Each row below has a hidden score, from 0 to 20, with 10 about the middle. What is it? The score is a weighted sum of the row's numbers plus the product of two more (or one squared), each taken from its middle value.
-30/37/4/12/-46/-9/31/18/40/-34/24/52/39/-1/-19/-3/-42/-41/-24 -> 8
-36/-51/-2/36/25/9/-39/-24/-14/19/12/-7/-25/-39/40/39/-12/50/21 -> 10
41/8/-8/36/-46/-38/-21/18/0/-46/-17/11/-31/-28/46/44/-12/27/21 -> 19
-30/31/39/36/-21/14/55/-14/-29/25/-41/-13/-2/47/4/-51/14/-47/-7 -> 12
0/19/-19/42/-5/38/31/44/-9/13/24/-24/4/52/-43/-35/-42/-30/-53 -> 13
47/-28/-14/30/-46/-3/-39/-30/-14/7/-47/-1/15/-17/34/44/19/38/10 -> 10
-18/37/-8/12/-41/-21/2/23/45/-40/30/46/15/42/-13/2/-47/-30/-36 -> 6
17/-34/28/-11/20/-38/-27/-45/-19/7/-6/-19/-2/-39/10/29/44/44/38 -> 10
11/-4/-55/-23/20/9/2/44/-9/31/18/-42/-31/52/-37/-45/34/-19/32 -> 11
-12/-34/10/-17/20/3/-27/-40/-34/7/-6/-24/15/-44/28/39/29/38/49 -> 9
35/-16/10/-11/20/-21/-39/-40/-44/7/-6/-1/39/-28/28/-29/44/16/44 -> 12
23/-28/4/12/31/-38/-33/18/0/31/-47/-54/-25/-12/-13/-8/39/38/49 -> 12
-30/49/4/1/-41/-38/-4/38/45/-16/24/34/-25/-7/10/23/-47/16/-36 -> 8
23/2/-14/6/46/32/20/-40/-44/42/-6/-42/33/-12/-25/-29/39/-36/10 -> 11
29/25/4/12/-11/20/43/-3/-29/48/-23/-42/33/52/-31/-51/-2/-47/-19 -> 9
47/-40/22/18/-21/3/-45/-24/-29/-10/-17/-7/4/-44/34/23/44/10/38 -> 10
17/-28/22/-17/25/-21/-45/-35/-29/-10/-6/11/4/-44/-1/29/39/50/38 -> 8
-6/-45/39/36/-21/14/2/-30/-34/-16/-53/17/21/9/46/44/-27/27/-13 -> 7
-12/37/-31/-5/25/26/20/-45/-39/-34/53/-42/10/-17/4/-3/39/-19/38 -> 10
35/25/-19/12/-26/32/43/18/-34/48/0/-36/-8/52/-25/-51/4/-47/-13 -> 9
-18/31/4/-23/-11/14/49/33/35/-5/24/17/-31/52/-1/-40/-47/-36/-47 -> 6
23/-16/16/12/-11/3/37/49/40/31/-35/-7/-48/42/-43/-24/-47/4/-30 -> 10
-24/31/4/18/-46/-38/2/38/-5/48/-12/11/33/-28/-31/44/-17/21/-47 -> 9
11/-34/-8/-11/36/-27/-45/-35/-14/-22/35/5/27/-44/-1/39/44/21/15 -> 10
-47/-22/-14/-52/46/50/-16/2/-34/31/12/-30/21/-28/16/-8/34/4/32 -> 10
23/-4/4/30/-46/-21/14/49/30/48/-29/17/-14/42/-19/-3/-32/-47/-41 -> 15
-12/31/-8/18/-41/-15/26/49/40/-28/6/40/-2/36/-25/7/-47/-36/-41 -> 7
-12/19/-2/-5/20/56/43/-19/-39/37/30/-36/10/47/-43/-51/4/-30/-19 -> 9
-42/2/16/24/-41/-3/14/-45/25/-34/-17/46/4/-17/34/34/-27/50/-13 -> 7
-18/31/10/6/-21/50/43/18/-5/25/35/-13/-2/52/-31/-51/-37/-47/-36 -> 8
-30/-10/16/-17/36/9/-45/-35/30/-52/47/28/-2/-28/10/44/-22/21/-7 -> 7
-53/-10/-31/-41/46/44/-21/-30/-39/-16/47/5/27/20/-1/-8/29/21/10 -> 7
-30/49/-37/-17/-5/38/26/7/10/42/0/-24/27/52/-48/-51/-12/16/-41 -> 9
23/-34/28/1/-5/56/-16/-9/-44/37/41/-48/10/47/-25/2/14/-30/-41 -> 8
5/2/10/-23/-31/-50/-10/33/20/-28/-47/40/50/-12/-7/23/14/-41/44 -> 14
-47/-22/10/6/46/50/20/-24/-9/-34/0/-54/-43/31/22/-8/34/33/-19 -> 11
29/-28/-14/-17/0/-44/-51/-35/30/-34/6/40/15/-17/46/18/9/-7/49 -> 8
-24/-4/-19/18/-46/-33/8/2/25/-46/24/11/33/-34/40/39/-27/-13/49 -> 9
11/-22/-2/24/5/-33/-27/-45/-39/19/-17/-13/-8/-34/34/23/39/38/49 -> 10
35/25/-2/42/5/-15/20/49/10/31/-6/-36/-48/47/-25/-40/-27/-13/-53 -> 16
-36/37/4/-46/25/-15/43/-9/20/48/12/-1/-54/-23/-25/13/-37/50/-7 -> 12
-42/8/-31/-46/46/14/-4/44/35/-34/-17/-24/-54/20/-1/23/-12/33/21 -> 8
29/-28/4/24/-41/38/49/18/-29/54/-41/-24/10/42/-7/-19/-2/-53/-13 -> 16
5/-16/28/53/-41/-27/20/33/40/-5/-12/40/-25/4/22/7/-47/-41/-36 -> 10
0/-40/-25/-52/36/-15/-4/28/40/-10/12/-36/-48/-23/16/2/29/50/21 -> 11
35/-28/28/-5/46/-15/-39/-45/-29/13/-47/5/-25/26/16/39/-12/38/-2 -> 6
53/-28/-19/1/5/-33/-45/23/-5/37/-23/-54/-43/-7/10/23/39/16/38 -> 11
47/-51/10/6/-41/-33/2/-14/-5/-10/-29/-24/15/-34/51/34/29/21/27 -> 10
-30/-16/-8/6/46/-21/-45/-45/-34/13/35/23/-2/-28/46/-14/24/38/15 -> 11
41/-34/-31/-5/5/-38/-45/-14/20/-22/18/-1/-14/-44/28/44/9/33/44 -> 11
-12/25/16/12/-31/-27/43/44/45/1/-17/34/-25/31/-7/2/-47/-47/-41 -> 12
-47/-40/-8/-17/31/-9/20/38/45/-28/12/-24/-54/31/-1/18/-32/44/4 -> 10
-47/37/4/-11/-31/-21/14/44/45/-40/30/40/-2/20/22/-19/-47/-7/-30 -> 8
17/-10/39/-23/-46/-27/26/7/40/-34/-17/52/27/-34/-1/-8/9/-47/32 -> 17
5/43/-2/24/-31/50/37/-19/-44/31/18/-13/10/52/-48/-40/-27/-19/-7 -> 7
-18/25/-43/-23/46/32/-10/-45/-39/7/12/-7/-31/36/-1/-35/39/38/15 -> 10
23/49/-14/-5/-36/44/37/28/-29/7/12/-30/-2/52/-25/-51/14/-47/-19 -> 9
-30/49/-25/-35/-46/-3/43/12/25/-46/6/52/15/4/-19/29/19/-41/-13 -> 15
11/-10/-2/48/20/-21/-33/38/25/-5/18/34/-19/9/51/-29/-47/-41/-47 -> 16
0/31/-55/-46/-5/-38/-33/38/40/13/35/17/-19/-17/-13/2/44/-30/21 -> 13
-12/19/-25/-29/5/26/37/49/40/-5/30/-42/-54/42/-1/-35/9/-19/-47 -> 10
-12/-4/16/-17/10/32/8/-40/-44/25/41/-1/44/52/-37/-40/29/-24/-30 -> 9
-36/-51/16/-5/41/32/-16/-24/0/13/24/-24/-48/-34/51/34/4/33/-13 -> 10
0/19/-37/-29/10/44/31/-40/-44/48/6/-13/50/36/-19/-40/19/-24/-7 -> 9
11/43/-8/24/-21/-44/8/33/45/-10/-41/46/15/31/-31/-3/-47/-36/-19 -> 7
-24/13/22/36/-5/3/43/49/40/19/-17/5/-43/31/-13/-29/-47/-36/-47 -> 11
-36/-51/-25/30/46/50/-39/-14/-39/-10/24/-30/15/15/-7/2/-2/33/38 -> 12
-30/-10/-25/-35/41/14/-16/38/30/-52/6/28/-48/-34/-1/13/-7/50/21 -> 11
29/13/16/1/-21/56/37/38/-29/25/6/-30/-8/47/-43/-45/-12/-53/-19 -> 8
-30/8/-8/30/-46/-38/2/-19/-14/-46/18/46/21/-7/10/29/44/-36/38 -> 16
-42/-51/16/-23/46/50/26/2/-5/-10/35/-48/-31/-12/4/-35/24/38/10 -> 11
29/2/33/42/-31/-3/-10/-35/-44/48/-23/-48/15/52/4/-29/19/-19/10 -> 9
17/37/10/30/-46/-44/43/44/45/-22/-29/5/-19/26/-7/-3/-37/-36/-13 -> 8
-6/37/39/48/-46/-33/-10/12/15/31/-47/5/-19/-34/-31/-24/19/-1/49 -> 14
11/-40/-31/-23/36/9/-4/49/25/37/18/-54/-37/47/-13/-45/19/-1/-19 -> 11
-6/-40/-19/1/46/14/-45/-30/-44/7/30/-24/15/-23/-13/34/19/33/44 -> 10
11/-4/-37/-29/15/38/31/49/40/7/24/-19/-54/42/-1/-24/-42/-13/-41 -> 9
29/2/51/48/-31/-9/43/23/-19/7/-41/11/-19/20/-7/29/-47/-47/-30 -> 9
-47/55/-19/-5/-26/14/26/-19/15/-34/35/46/27/-34/-13/2/34/-53/-2 -> 14
0/19/-19/-5/31/56/-21/-35/-44/-10/6/28/44/-23/-48/-35/9/21/38 -> 11
5/-10/22/-52/46/38/-39/-40/-24/31/41/-19/-25/15/-7/-35/14/44/-2 -> 9
-36/-10/-25/6/41/56/-16/-40/-44/1/41/-7/15/26/-31/-40/24/10/32 -> 9
29/-34/22/53/-26/-3/20/33/0/42/-41/-19/4/15/-25/39/-47/-13/-47 -> 11
-36/43/-2/6/-16/-9/14/44/45/-40/24/34/-25/20/-7/23/-42/-30/-53 -> 7
-36/13/-19/6/46/50/31/-24/-44/37/41/-42/-2/-7/-25/-45/14/21/-7 -> 12
-24/-28/-37/-52/41/32/-45/-3/30/-40/24/5/-19/4/16/-14/9/50/38 -> 11
-18/19/22/-29/-31/-50/-21/7/40/-10/12/34/-2/-34/28/34/-42/50/-7 -> 7
-36/-45/39/-11/-21/-3/37/2/25/-16/-29/17/-54/9/46/18/-37/50/10 -> 10
-36/-45/10/-41/-11/9/20/28/40/-5/-53/23/-25/42/-31/29/-2/50/-19 -> 18
5/43/33/30/-36/-44/-4/44/20/-52/-12/52/10/-23/16/-3/-22/-19/-36 -> 14
-42/-10/-49/-35/46/9/20/38/30/1/30/-30/-54/26/-25/-19/9/44/-7 -> 11
-18/13/-31/-11/15/32/43/44/5/37/24/-48/-43/52/-25/-51/-2/-7/-36 -> 10
29/-51/33/-23/0/-38/-33/-24/15/-16/-6/5/21/-39/-13/44/39/10/38 -> 15
23/49/10/-46/5/-27/-21/28/45/1/-6/34/-37/-34/40/13/-17/-13/-53 -> 7
0/8/39/53/-21/-15/49/-24/-29/25/-47/-54/27/-7/10/-40/29/-7/15 -> 11
41/8/33/53/-46/-9/-27/-3/-14/1/-47/46/27/-17/16/18/-37/-36/10 -> 6
-47/-22/-2/-41/36/56/-27/-9/10/-34/47/17/-54/-12/4/-8/24/33/21 -> 8
-12/-16/-49/-41/46/-50/26/12/40/-28/0/-7/-37/20/34/23/-22/38/4 -> 9
23/13/16/36/-16/-50/-21/-9/40/-5/-47/40/-43/-23/28/44/-32/-1/4 -> 9
23/-22/45/1/31/-38/-33/7/-24/-5/-47/-19/-14/-44/28/44/14/10/38 -> 8
23/-10/-37/-41/-26/20/8/28/45/-46/0/34/10/-17/-19/34/-7/44/-53 -> 11
-36/-45/10/-5/46/-9/31/38/40/19/-23/5/-54/-23/-19/18/-2/33/-41 -> 16
41/19/-31/-17/5/-33/-10/-35/-44/-22/35/-1/21/-39/46/44/24/-7/10 -> 11
29/-34/-8/6/-46/-44/-21/33/10/48/-17/17/-14/-34/40/44/-2/21/-30 -> 10
-36/-45/16/1/25/-9/37/49/35/-5/-23/11/-54/9/-31/18/-37/44/-19 -> 12
-18/55/4/1/-41/14/43/18/40/-22/35/23/-8/31/-13/-29/-47/-41/-36 -> 7
-12/43/16/-17/-41/14/37/-19/-44/48/-41/28/50/4/4/-29/-32/21/-7 -> 5
-18/25/-43/1/-41/-33/20/-24/40/-52/53/34/4/-17/40/23/-7/-13/10 -> 9
47/-16/-8/42/-46/-33/-45/18/20/-10/-23/-1/33/-34/28/44/-27/10/4 -> 15
17/-40/-8/42/-16/50/-10/-19/-44/37/-29/-48/50/15/22/-35/24/4/-2 -> 14
35/19/39/53/-5/-21/8/28/-9/25/-53/11/-48/-34/-19/39/-27/-1/-36 -> 9
-6/-45/-37/-17/46/20/-27/-35/-44/42/-12/-1/33/31/22/7/39/-24/4 -> 14
-53/49/-19/-23/25/20/43/-24/-34/25/35/-36/4/-1/-1/-45/44/-13/10 -> 10
5/-40/10/18/25/-9/-51/-40/-24/25/-23/34/-2/-28/40/39/-17/50/-7 -> 8
-53/-45/-2/-23/20/38/20/7/-24/31/-12/-42/-37/-1/10/-19/34/44/49 -> 13
35/-16/22/53/-41/14/-21/7/-44/19/-6/-30/39/47/-1/-35/-12/-41/27 -> 10
47/-34/-2/-23/15/-3/-27/-40/-34/-16/-12/5/10/-44/40/23/29/21/49 -> 9
23/2/39/48/-31/38/31/-3/-19/19/-12/-30/10/52/4/-51/-37/-19/-47 -> 13
5/-40/-37/18/25/-27/2/44/45/25/-17/11/-54/-7/-25/34/-7/33/-47 -> 13
5/43/28/-5/-46/-44/20/44/45/-34/-12/23/-2/15/-19/29/-37/-24/-30 -> 6
11/25/-14/1/15/38/-27/-30/-44/7/-6/-24/50/42/-19/-45/24/-41/44 -> 7
-12/-28/45/18/5/-44/-39/-30/25/-22/-6/52/-19/-44/-1/18/34/10/32 -> 16
-6/25/-25/-17/15/50/43/2/-39/31/35/-42/4/52/-37/-51/-12/-30/10 -> 8
17/-16/45/53/-41/-27/2/12/-9/31/-23/5/33/42/-7/18/-47/-41/-36 -> 10
35/19/-31/-5/36/-50/26/28/40/1/-35/5/-43/-7/-25/44/-17/10/-47 -> 10
47/-34/4/24/46/3/14/-24/-39/-52/18/-7/-43/-17/28/34/29/-19/-13 -> 11
29/19/22/12/0/-38/43/-3/45/37/6/-36/-54/-39/-31/-24/39/-19/-13 -> 18
23/-40/28/6/-16/-3/-10/-40/-24/-22/-35/-1/15/-44/10/39/29/38/49 -> 9
